Some points, one per row:
[ 0.163  0.143 -1.007 -0.764  1.551  1.391 -0.392  0.678 -2.051 -0.228 -0.454 -1.326  0.633 -0.741
 -1.282 -1.469]
[-0.676 -0.493 -0.859 -0.283  1.295  1.667 -0.243 -0.546 -1.015 -0.640 -0.028 -0.458  0.267 -0.695
  0.067 -0.629]
[ 0.404  1.179 -0.018  1.674 -3.020 -2.414  0.906 -0.109  0.253  0.079 -0.948  0.357 -0.680  0.840
 -0.031  1.772]
[-0.737  0.649  0.227  0.643 -0.721  0.421  0.281 -0.112 -0.011 -0.884 -0.857 -0.741  0.003  0.110
  0.777  0.537]
[-0.302 -0.008 -0.062  0.335 -0.454 -0.074  0.062  0.564 -0.115 -0.396 -0.190 -0.035 -0.546 -0.116
 -0.215  0.011]
[-1.709  0.788 -0.050  0.995 -0.398  1.233  0.698  0.311 -1.749 -2.056 -1.521 -1.388  0.048 -1.196
  0.257 -1.052]
[ 1.419 -0.078  0.399 -0.051 -1.219 -2.249  0.189 -0.227  2.093  1.229  1.216  1.292  0.179  1.389
 -0.011  1.228]
[ 2.762  0.440  0.438  0.635 -1.663 -4.820 -0.254  0.152  3.652  1.917  1.171  2.780 -0.574  2.188
  0.179  2.555]
[-1.142  0.180 -0.757  0.131  0.912  1.834 -0.189  0.338 -1.111 -0.569 -1.213 -1.138 -0.305 -0.945
 -0.134 -0.777]
[ 0.815 -0.896 -0.075 -0.331  1.457 -0.535  0.000 -0.144  1.072  0.936  1.212  1.142  0.326  0.369
 -0.208  0.569]
[ 0.294  0.645 -0.033  1.206 -1.533 -1.510  0.418 -0.067  0.972 -0.060 -0.997  0.595  0.000  0.807
  1.199  1.228]
[-0.297  0.895  0.052  0.976 -1.203 -0.394  0.411  0.037 -1.083 -0.283 -1.470  0.356 -0.034 -0.354
  0.400  0.103]
[-0.381 -0.589 -0.537 -0.548  1.238  1.929  0.629  0.389 -0.868 -0.555 -0.710 -0.897  0.847 -0.702
  0.293 -1.161]
[-0.619  0.190 -0.159  0.063  0.329 -0.899 -0.585  0.436  0.563 -0.816  0.106  1.210 -0.997  0.026
  0.810  1.989]
[-0.496  0.078 -0.018  0.104 -1.106 -0.043  0.282  0.438 -0.650 -0.835 -1.001 -0.071 -0.401 -0.605
  0.521 -0.271]
[ 1.809 -0.954  0.746 -0.994  0.362 -0.608 -0.296  0.217  1.053  0.718  2.145  1.924  1.290  1.607
 -1.100 -0.257]
[-0.941 -0.812  0.544 -0.319  1.243  0.901 -0.685 -0.107 -0.987  0.283  0.476 -0.125 -0.276 -1.244
 -0.303 -0.543]
Here are 10 more points, each followed by its number:
[-0.403  0.328 -0.516 -0.031  0.007  0.375  0.277  0.552 -0.594 -0.218  0.015 -0.255 -0.034 -1.004
  0.447 -0.708] 0
[ 1.560 -0.689  0.512 -0.787  1.429 -1.052 -0.346 -0.690  1.592  0.766  2.046  0.986 -0.145  0.296
 -0.644  0.557] 1
[-0.115 -0.272  0.461 -0.016  0.210  0.456 -0.139  0.353 -0.850 -0.069 -0.492 -0.438 -0.113 -0.028
 -0.474 -0.695] 2
[-1.294  0.548 -0.256  0.302 -1.217  0.264  0.126 -0.358 -1.244 -0.744 -1.159 -0.430  0.050 -0.240
  0.267 -0.175] 3
[-1.202  0.882 -0.325  0.159 -1.127 -0.091  0.390  0.132 -0.436 -0.547 -0.214  0.439 -0.411 -0.962
  1.264  0.033] 4
[-0.955  0.418 -0.655  0.584 -0.917  0.397  0.978  0.196 -2.005 -1.261 -0.937 -0.571 -0.452 -0.642
  0.264 -0.333] 5
[ 0.062  0.323 -0.037 -0.355 -0.540 -1.500 -0.774 -0.395  1.523  0.819  0.991  1.589 -0.069  0.428
  0.340  1.394] 6
[-2.825  0.875 -0.387  1.250 -0.738  1.429  0.646  0.878 -3.431 -2.140 -3.206 -1.102  0.119 -1.990
  0.821 -1.930] 7
[ 2.344 -0.697  0.165 -0.156 -0.591 -2.121 -1.328 -1.271  2.749  1.711  2.076  1.035 -1.251  2.112
 -1.693  1.159] 8
[ 1.325  0.499  0.303 -0.105 -2.514 -2.666  0.159 -0.257  2.096  0.654  0.255  0.197  0.804  0.458
  0.487  2.327] 9
Which two of these numbered points are nearest to each point below by angle, seen from the average point of the first points? Their numbers follow each, nearest first.
[ 0.306  0.379 -0.256  0.162 -0.431 -0.266  0.447 -0.177  1.014  0.249  0.512 -0.048 -0.585  0.286
  0.026 -0.006] > 8 1
[ 1.182 -1.059 -0.006 -1.094  1.793  0.189 -0.185 -0.460  0.704  0.647  1.721  0.375  0.072  0.019
 -0.612 -0.356] > 1 8
[-2.316  1.075 -0.550  1.194  0.079  2.694  0.529  0.973 -2.998 -2.033 -2.688 -2.990  0.454 -1.884
  0.725 -1.699] > 7 5
[-0.673  0.903 -0.011  0.426 -1.639 -0.765  0.287  0.237 -0.095 -0.380 -0.770  0.599 -0.184 -0.190
  0.980  0.345] > 4 3
[ 0.649 -0.159  0.873 -0.027  0.165 -1.326 -0.746 -0.025  0.756  1.472  1.013  1.436 -0.320  0.549
 -0.794  0.775] > 8 1
[-0.235 -0.131  0.079  0.194  0.625  0.911 -0.319  0.492 -0.173 -0.150  0.078 -0.363  0.177 -0.155
  0.021 -0.861] > 2 0
[-2.692  0.930 -0.666  0.572  0.066  2.870  0.667  0.621 -2.644 -2.371 -3.013 -3.502  0.549 -1.294
  1.378 -1.622] > 7 5
[-1.283  0.627  0.020 -0.267 -1.885 -0.610 -1.036  1.575 -0.392 -0.900 -1.159 -0.072 -0.347 -0.176
  0.770  0.925] > 4 3
[-0.953 -0.165  0.328  0.254  0.129  0.522  0.163 -0.042 -0.874 -0.120 -0.956 -0.609 -0.618  0.239
 -0.101 -0.315] > 2 7
[ 0.957  0.736  0.207  0.428 -1.964 -1.996  0.479 -0.218  0.875  0.291 -0.266  1.024  0.710  0.849
 -0.206  1.106] > 9 6
[-0.398  0.351  0.008  0.726 -0.585  0.176  0.295 -0.305 -0.625 -0.635 -1.008  0.027  0.368  0.367
  0.035  0.385] > 3 7
[ 0.947 -0.345  0.645 -1.112 -0.683 -2.514 -0.123 -1.651  1.322  1.294  1.040  1.107  0.190  1.165
 -0.646  1.042] > 8 6
[-0.366  0.200  0.646  0.694 -1.255 -1.472  0.141 -0.086  0.388 -0.454 -0.739  0.101  0.439  0.541
  0.385  1.488] > 9 6
[ 0.657  0.361  0.125  0.955 -1.132 -1.409  0.640 -0.466  0.879  0.165 -0.100  0.808  0.026  0.157
  0.178  0.947] > 9 6
[ 1.241  0.812  0.156  0.831 -1.144 -2.305 -0.023 -0.392  1.708  0.255  0.264  1.414  0.045  1.141
  0.643  2.367] > 9 6
[ 1.000  0.309  0.257  0.185 -0.442 -1.891  0.506 -0.282  1.057  0.784  0.676  1.295  0.560  1.022
 -0.161  0.936] > 6 9
